In the rows, zero is written as 128.
One turn sends every row of this set to another row. A few are shown first. Where does it send the rows asked after them?
k_504: [117 126 128 117 128 124 127 140 129 126 138  93  83]
k_515: [108 118 126 112 138 133 117 124 138 130 136  90  91]
k_765: [149 119 150 108 140 145 152 141 124 117 143 132  88]
k_526: [167 138 134 132 130 143 137 113 124 117 151 157 149]
k_887: [107 159 159 119 139 147 114 126 161 110 131 115 116]
k_648: [121 166 165 120 132 129 131 145 149 108 130 118 109]
k_391: [128 122 131 119 139 177 132 128 139 110 147 124  88]
k_800: [136 137 131 160 134 148 160 124 131 113 139 141 108]
k_100: [157 139 124 140 126 159 127 109 131 113 155 154 147]
k_495: [115 147 133 101 115 125  85 129 127 155 164 151 112]
k_520: [127 108 138 120 135 139 144 158 118 115 137 148 157]
k_749: [116 116 124 134 127 160 134 157 126 105 141 145 151]
k_716: [112 116 135  89  86 142 114 105 161 139 149 137 143]
k_502: [158 128 133 127 138 151 126 100 133 122 149 155 157]
k_408: [108 123 139 108 112 103 101 117 149 164 136 158 129]
k_131: [118 154 173 107 149 125 126 127 154 119 124 118 120]
k_637: [118 129 132 122  79 133 139 108 137 148 160 116 153]
k_152: [119 122 130 146 154 160 141  94 146 124 135 136 123]
k_217: [120 148 136  99 116 120  89 132 123 157 163 152 110]
k_7: [140 119 148 138 157 127 162 108 129 131 129 144 122]
k_853: [124 133 128 108  61 139 128 131 150 125 156 137 125]
k_346: [113 102 132 118 144 155 128 141 130 115 136 144 164]
k_733: [118 118 138 107 141 114 128 129 129 135 132  95  91]
k_209: [122 141 133 125  90 101 115 144 138 149 142 160 111]
k_540: [121 129 135 121  79 128 142 112 133 147 160 117 152]
k_606: [132 105 148  96 160 158 133 113 138 127 138 130 104]
k_787: [118 126 137 117  82 128 141 106 135 151 159 117 156]
k_154: [134 120 148  87  80 114 137 124 142 141 148 144 138]
k_37: [118 150 132 104 110 124  88 134 126 153 165 151 107]
k_55: [ 99 139 119 129  95 130  94 125 156 148 144 152 117]

k_7 turns into k_765
k_37 turns into k_637
Now these:
k_749 turns into k_887
k_100 turns into k_515
k_716 turns into k_408

One turn sends every row of this set to another row. A few are shown first. Where does it send the rows asked after them?
k_889: [128 145 139 143 106 167 117 139 104 108 154 130 159 145 136 112 113 121
 102 157 135 131 117 121 119 167 145 152 160]
k_751: [156 107 131 121  94 111 145 127 114  95 125 144 101 123 104 163 104 122
 100 132 127 142 149 143 143 161 146 117 133]
k_805: [129 125 118 158 126  97 125 180 112  71 113 136 137 129 150 129 100 105
  93 158 145 140 123 111 126 130 104 151 140]
k_726: [144 140 190 134  95 124 154 160  94  85 154 133 110 128  90 131 105 121
 105 137 136 166 105  90 118 172 123 130 133]
k_529: [129 155 126 114 107 113 138 181 129  89 161 143 133 132 107 138 109 113
 150 121 129 136 141  96 108 154  59 126 124]
k_345: [123 131 139 173 130 122 136 140  95 109  99 137 163 131 148 135 102 130
 136 136 158 118  99 132 116 172 114 119 140]
k_367: [137 154 145 125  75 138 131 138 137 113  87 134 133 126 145 130 111 120
 130 144 152  87 136 117 133 167 115 123 142]
k_303: [128 162 120 108  64 133 142 154 124 106 130 152 140 119 123 130 100 125
 160 146 139 108 148 109 128 162  83 106 120]
k_755: [130 174 161 140  97  64 123 173 103  66 134 145 125 104 127 143  97 118
 127 158 119 155 116 108 111 145 101 125 121]
k_70: [158 118 162 145  99 117 130 135 107 102 143 170  89 112 125 177 138 108
 112 121 145 147 124 144 139 147 128 111 138]
k_652: [132 132 158 156  79 105 132 204  87  97 134 137 113 132 146 147 127 127
 113 148 105 144 122 153 123 176 102 118 139]
k_641: [121 162 135 107 105 102 140 146 139 100 132 146 117 116 102 139 105 125
 174 146 131 140  94  96  99 132 128 137 135]
k_663: [139 154 160 146  93 136 138 165 107  66 153 111 133 141 125 126 102 141
  68 157 132 159 133 125 134 157 130 135 141]
k_327: [155 140 136 139  85 147 137 146 112 103 177 145  94 135  85 128 120 116
 123 154 151 142  99  87 127 131 110 129 123]
k_692: [149 167 144 162  79 157 113 127  90 119 178 149 139 133 122 127 121 129
 132 159 141 121 104 124 122 159 116 112 125]
k_191: [129 173 171 123 102  81 125 147 126 112 157 149 113 131 119 132 104 123
 148 122 115 176 105 124 105 118  91 111 126]
k_42: [130 161 160 145  75  96 137 156 134 127 170 127  97 132 122 117 110 161
 141 162 151 123 140 118 122 107 103 116 136]
k_232: [133 139 156 139 110  81 107 162 128  93 118 145  94 134 149 135 117 107
  95 141 120 181 124 116 122 117 102 137 140]
k_64: [152 129 162 138 117 117 116 136 110 112 183 170 122 120 136 152 138 102
 130 118 156 143 125 142 125 116 112 133 159]
k_411: [141 107 104 154 103 126 126 180 119 117 130 125 120 165 126 126 102 138
 101 137 110 107 116 146 123 150 123 139 135]
k_752: [129 106 152 152 107 108 122 134  95 110  80 140 127 132 163 128 111 108
 101 148 126 156 125 135 120 160 112 129 139]
k_567: [132 163 110 154 100 130 141 132 135  95 126 130 127 130 127 147 104 162
 156 151 158 118 100 137 125 124 112  99 121]
k_91: [111 126 167 119  88 107 142 191 116 118 148 140  97 123 131 127 135 114
 145 157 135 156 127 108 113 140 110 149 168]
k_664: [149 121 140 109 102  99 139 118 105 102 154 132 154 125 100 133  86 132
 116 136 122 137 163 150 126 158 138 124 142]
k_646: [134 136 159 152 103 105 134 140 112 156 143 130 135 150 109 111  93 155
 144 128 130  97 115 127 104 162 129 123 131]
k_202: [141 159 163 147 132  97 122 178 130  80 140 119 123 142 124 147 125 110
 112 105 135 130 125 111 104 165  68 136 138]
k_930: [150 141 148 121 111 103 121 126 109 104 193 143 162 128 126 131 106 124
 125 135 141 134 155 154 122 116 111 128 151]
k_261: [123 139 119 112 103 123 150 119 131 129 146 140 136 146 112 118  91 129
 167 130 125 145 103 137 107 113  99 113 130]
k_858: [147 157 161 153 112 118 116 157 144  91  97 111 118 142 148 143 123 119
  93 124 151 101 126 125 125 156 101 136 146]
k_98: [133 119 116 148  89 131 143 115 104 117 106 130 142 144 148 126  92 140
 128 152 129 129 123 163 124 138  98  97 120]

k_98 turns into k_232
k_529 turns into k_367
Now these:
k_889 turns into k_726
k_64 turns into k_664
k_755 turns into k_567
k_411 turns into k_91

One turn sends every row of this set to another row. A few are shown first. Where does it send the rows asked after them?
k_116: [ 89 108 151 116  93 151 109 119 132 109 113 142 171 162 163 115 120 125
 147 174 158 139  92 105 133 172 101  83 101]
k_941: [ 82 106 127 132 116 147 112 114 119 102 100 159 171 173 167 116 127 135
 154 166 155 132  93  86 112 159  92  75 105]
k_133: [102 140  86  94 108 125 142 107 101 153  77 136 171 175 105 118 127 142
 105 179 139 109  86  88  89 160 118 115 118]
k_480: [117 137 132 100 124 140 137 143 124 106 104 152 153 113 121  86 143 146
 119 140 140  90  93  85  82 115  94 144 124]
k_162: [ 96 132 164 109 118 133 180 107  89 112 100 132 142 154 149 115 116 117
 130 149 166 138 121 126 117 159  85 130 174]
k_643: [ 92 133 164 109 121 127 185 106  89 115  92 135 140 164 159 123 117 115
 134 155 161 137 112 116 112 158  83 124 169]
k_964: [ 90 132 152 117 132 130 184 105  84 109  89 143 142 165 157 120 119 121
 136 148 162 133 117 111 105 151  80 124 174]
k_477: [105 133  75 102 115 135 134 106  93 141  87 141 175 162  92 102 128 154
 102 165 147 104 105  98  87 154 114 125 129]
k_169: [117 146 156  85 106 128 147 146 141 125  96 139 148 126 137 108 139 129
 122 164 130  99  70  82  94 123 101 135 112]
k_789: [ 86  99 102 134 137 109 138  94 114  94  98 104 138 161 142 107 147 144
 134 185 145 115 131  92  99 112  98  81 131]
k_715: [110 142 105  85  90 129 138 112 110 158  91 122 172 164  99 115 123 137
  97 182 142 116  90 108 107 168 125 124 117]
k_442: [ 87  98 117 137 122 161 102 114 111  89 114 161 176 155 150  96 127 146
 147 148 167 127 116  99 114 156  90  88 115]
k_410: [ 95  96 112 128 125 123 128  97 116  90 117  92 143 136 124  88 146 145
 125 176 155 120 150 120 116 118 102  97 136]
k_119: [ 95 128 154 115 129 135 179 105  81 106  98 139 144 154 147 109 120 123
 132 143 168 133 125 124 109 154  82 131 176]
k_163: [100 104 139 112 102 115 133 102 133 107 119  76 138 141 134 103 140 130
 123 195 149 130 132 126 132 130 111  94 126]
k_635: [113 134  94  92  97 140 129 111 100 146 100 126 176 150  85  97 125 149
  95 168 150 111 109 117 104 165 120 134 127]
k_793: [ 89 109 128 118 114 103 145  99 130 112  97  88 135 164 152 121 142 127
 134 205 138 125 113  98 116 122 107  77 120]
k_687: [ 96 101 141 124  99 163 100 118 124  98 127 142 176 143 146  95 123 136
 140 158 168 135 116 119 135 170  98  96 110]
k_268: [123 143 154  87 105 139 137 146 137 116 111 137 152 109 120  90 138 136
 116 151 139  99  88  97  99 124 101 146 119]
k_159: [111 143 133  99 125 127 146 141 128 114  91 156 149 130 137 104 142 140
 126 154 130  92  76  69  77 114  93 133 118]

k_410 turns into k_163
k_941 turns into k_442
k_480 turns into k_268
Now these:
k_635 turns into k_715
k_964 turns into k_119

One turn sends every row of this set to another row. A few are shown first. Where does it send the rows asked after them?
k_860: [150 157 133 126 139 162 139 140 102 151 134 124 126  98 136 116 144 131
 137 142 126 120 116 134 125 156 202 125]
k_386: [124 120 134 145 133 173 132 133 116 115 146 117 125 104 113 100 101 133
 149 135 138 155  90 146 145 132 117 102]
k_452: [165 145 127 126 128 167 129 123 102 146 141 125 127 101 138 122 152 119
 148 130 128 111 109 137 124 163 195 123]
k_253: [134 145 127  46 132 108 120 145  99 130 150 131 131 143 117 132 139 110
 130 139 105 129 137 117 133 132 135 111]
k_638: [139 118 140 144 131 170 122 139 116 112 149 116 131 106 109 100  93 131
 151 130 137 153  96 154 142 133 121 108]
k_25: [153 136 113 132 119 108 139 103 131 152 162 111 125 191 113 109 129 122
 157 132 132 158 123 149 156 124 154  98]
k_469: [170 147 132 123 137 159 132 131 108 144 145 121 123  98 128 116 140 121
 145 139 127 110 114 139 133 158 203 125]
k_157: [156 122 114 140 108  83 132 129 116 141 146 109 130 111 129 130 116 124
 149 135 138  95 138 113 136 107 107 120]
k_257: [146 142 120 141 126 114 120 128 121 169 142 118 137 195 118 112 122 130
 148 123 129 172 140 149 140 141 154 120]
k_24: [146 137 105 128 101 125 115 144 119 150 132 135 124 120 136 151 124  96
 145 127 156 114 139 103 124 128  91 130]
k_144: [136 143 127 125 125  95 113 177 107 158 128 124 131 115 127 132  96 123
 128 141 143 125 153 112 135 118 113 133]
k_585: [170 142 128 101 119 110 109 146 123 132 147 118 123 115 111 136  97  94
 144 141 151 105 142 113 156 113 112 116]
k_482: [134 141 107 137 114 129 136 113 129 165 142 124 125 194 130 119 143 117
 154 125 140 170 124 144 143 138 144 108]
k_903: [153 154 130 118 134 171 143 128 105 144 137 125 121  97 139 118 146 121
 142 143 133 113 107 132 129 159 201 117]
k_127: [134 136 123  65 130 103 109 150  90 138 145 136 142 147 121 136 143 118
 129 125 102 131 142 121 115 137 131 128]
k_494: [131 116 133 151 129 177 121 133 112 118 142 117 130 105 118 104 100 130
 151 124 137 155  94 151 134 142 112 111]
k_84: [119 152 112 110 118 110 148 146 121 144 137 124 111 111 132 134 114 110
 135 157 155 114 131  98 155 103 107 103]
k_528: [131 112 133 156 128 164 125 132 113 114 148 113 129 104 114  97 100 139
 148 134 133 150  91 152 137 133 118 112]
k_896: [126 140 118  55 128  96 140 131  96 124 158 125 127 142 119 128 149 124
 131 144 102 120 128 117 134 121 135 106]
k_518: [156 147 126 115 129 132 113 122 130 158 147 130 129 195 112 118 119 105
 155 125 137 170 134 147 155 142 156 103]
k_813: [128 120 140 150 138 169 120 146 113 119 140 118 130 101 115  98  94 138
 143 132 136 162  97 152 137 139 118 115]
k_310: [134 154 122 121 133 119 144 124 126 158 144 119 123 189 116 105 120 124
 145 147 137 173 132 147 159 128 158  96]
k_639: [127 127 105  70 121  96 137 118  95 131 157 128 133 143 128 135 162 120
 133 132 102 115 127 118 120 129 127 113]
k_974: [124 132 108  76 120 102 120 135  88 143 146 137 139 147 134 138 161 121
 127 123 101 127 135 115 107 136 120 130]
k_3: [157 148 128 134 136 153 141 126 103 146 141 118 126  95 137 111 144 136
 140 138 127 107 110 138 125 152 202 123]

k_3 turns into k_903
k_528 turns into k_386
Now these:
k_310 turns into k_518
k_144 turns into k_24
k_253 turns into k_127

One turn sends every row of this set to another row. A few are shown first. Where does it send the rows asked after them?
k_164: [131 106  73  99  78 140 158 140 148 163  90 126  86 135 118 130  98 139
 149 163 122 130]
k_356: [ 92  97  74  96  85 184 134  84 151 172 122 114 124 150  95 113 145 128
 141 167 125 119]
k_671: [110 100  57  93 116 151 106 104 118 152 126 136 123  88 128  63 113 115
 125 131 124 141]
k_43: [145  89  86 115 108 122 142  69 143 139 107 112  87 128 136 104 129 138
 144 155 113 152]
k_321: [122  92  84  68  77 124 129 132 127 129 106 134 128 127 117 133 115 121
 149 127 127  89]
k_968: [103 112  58 123 107 125 137 123 174 160 150 133 125 105 115  83  97 140
 142 168 128 130]
k_323: [107  98  59  85  79 151 129 116 155 165 134 145 135 135  88 126 153 111
 109 168 109 156]
k_145: [ 79  78  77  75 109 129 142 114 157 111 142  94 144 143 105 125 154 140
 137 151 107 136]
k_193: [105 114  88  79  86 149 129  89 166  99 111 121  91 126 101 100 127 106
 116 154 129 155]
k_117: [ 90  96  72  70  82 160  98 116 156 167 114 136 137 123 118  93 113 155
 172 163 118 164]
k_89: [130  79  76 124  73 133 131 121 131 121 123 110  78 128 148  98 140 142
 114 152 125 124]
k_544: [106  97  57  77 106 159 143 129 115 115 124 100 106 127 114 103 138 142
 123 142  93 182]
k_262: [ 90 106  50 120 116 129 138 130 172 169 142 140 117 112 111  84 109 140
 134 162 143 137]
k_124: [114  56  51  89 108 124 128 122 150 163 109 134  91 135 128  81 140 146
 137 163 128 177]
k_548: [115  93 100  71  71 133 135 127 132 130 100 130 126 126 127 132 127 126
 138 120 130  94]
k_280: [125  61  62  77  98 148 158 109 160 123 112 107 121  82 141 107 104 158
 138 159 122 108]
k_562: [127 100  53  92  80 133 144  91 146 146 146 125 134 112  87 118 112 136
 146 178 119  92]
k_815: [121  94  88  67 100 126 143 136 115 162 139 101 154 101 130  81 113 128
 156 172 133 137]
k_557: [107  87  49  72 108 159 137 134 123 122 112 101 109 123 104  94 146 134
 128 153  93 185]
k_658: [ 94 110 105  65  88 164 128 119 111 128 127  97 121 122 150 125 118 115
 115 144 136 149]
k_288: [ 96  66  82  58 116 136 118 108 130 166 109  89 135 108 143 108  98 111
 130 174 109 133]

k_117 turns into k_280
k_164 turns into k_145
Now these:
k_968 turns into k_548
k_815 turns into k_89
k_356 turns into k_288
k_321 turns into k_544
k_658 turns into k_124

One turn sends every row of this set to another row. A few are shown first. Where does it send the rows asked after them?
k_543: [110 136 136 157 142 173 133 109  97 124 164 160 117 132 155 127 149 114
 140 168  97 170]
k_324: [120 137 125 144 151 168 166 141 115 129 143 146 159 138  99 109 122 159
 143 101 139 171]
k_176: [121 151 130 132 135 158 162 138 103 133 125 126 152 147 103 104 128 158
 143 100 128 157]
k_831: [131 114 153 144 158 132 160 125 142 108 136 121 145 133 148 136 112  97
 143 160 113 149]
k_816: [100 135 130 150 147 130 112 123 153 141 159 179 122 107 155 120 122 129
 117 111 145 141]
k_251: [127 155  86 178 111 128 143 111 110 164 164 120 126 149 134 134 126 148
 114 132 137 153]
k_306: [107 116 135 149 149 133 131 120 127  94 129  97 139 149 152 128 126 101
 134 127 139 128]
k_794: [142 144 100 181 112 121 158 125 112 156 153 149 139 140 125 138 104 146
 104 146 111 173]
k_80: [119 124 156 136 132 131 130 103 127 155 149 183 133 110 161 109 116 114
 126 121 109 133]
k_571: [112 149 142 134 136 124 106 133 141 140 129 157 113 127 167 108 111 132
 123 114 113 128]
k_440: [115 143 118 174 170 180 113 109 119 112 142 161 110 124 127 135 140 136
 111 157 106 165]
k_26: [136 144  97 177 118 134 142 127 119 162 159 121 132 151 151 119  95 152
 142 154 116 163]
k_945: [128 115 131 155 164 133 149 102 145 100 124 134 147 128 116 148 131 104
 101 135 134 131]
k_683: [ 97 142 130 166 129 166 103 111  82 111 130 137 114 148 149 122 138 125
 113 141  91 148]
k_738: [125 129 136 134 139 167 177 128  97 139 144 139 164 138 111 100 126 149
 158 112 125 159]

k_543 turns into k_440
k_324 turns into k_176
Now these:
k_945 turns into k_306
k_26 turns into k_794
k_816 turns into k_571

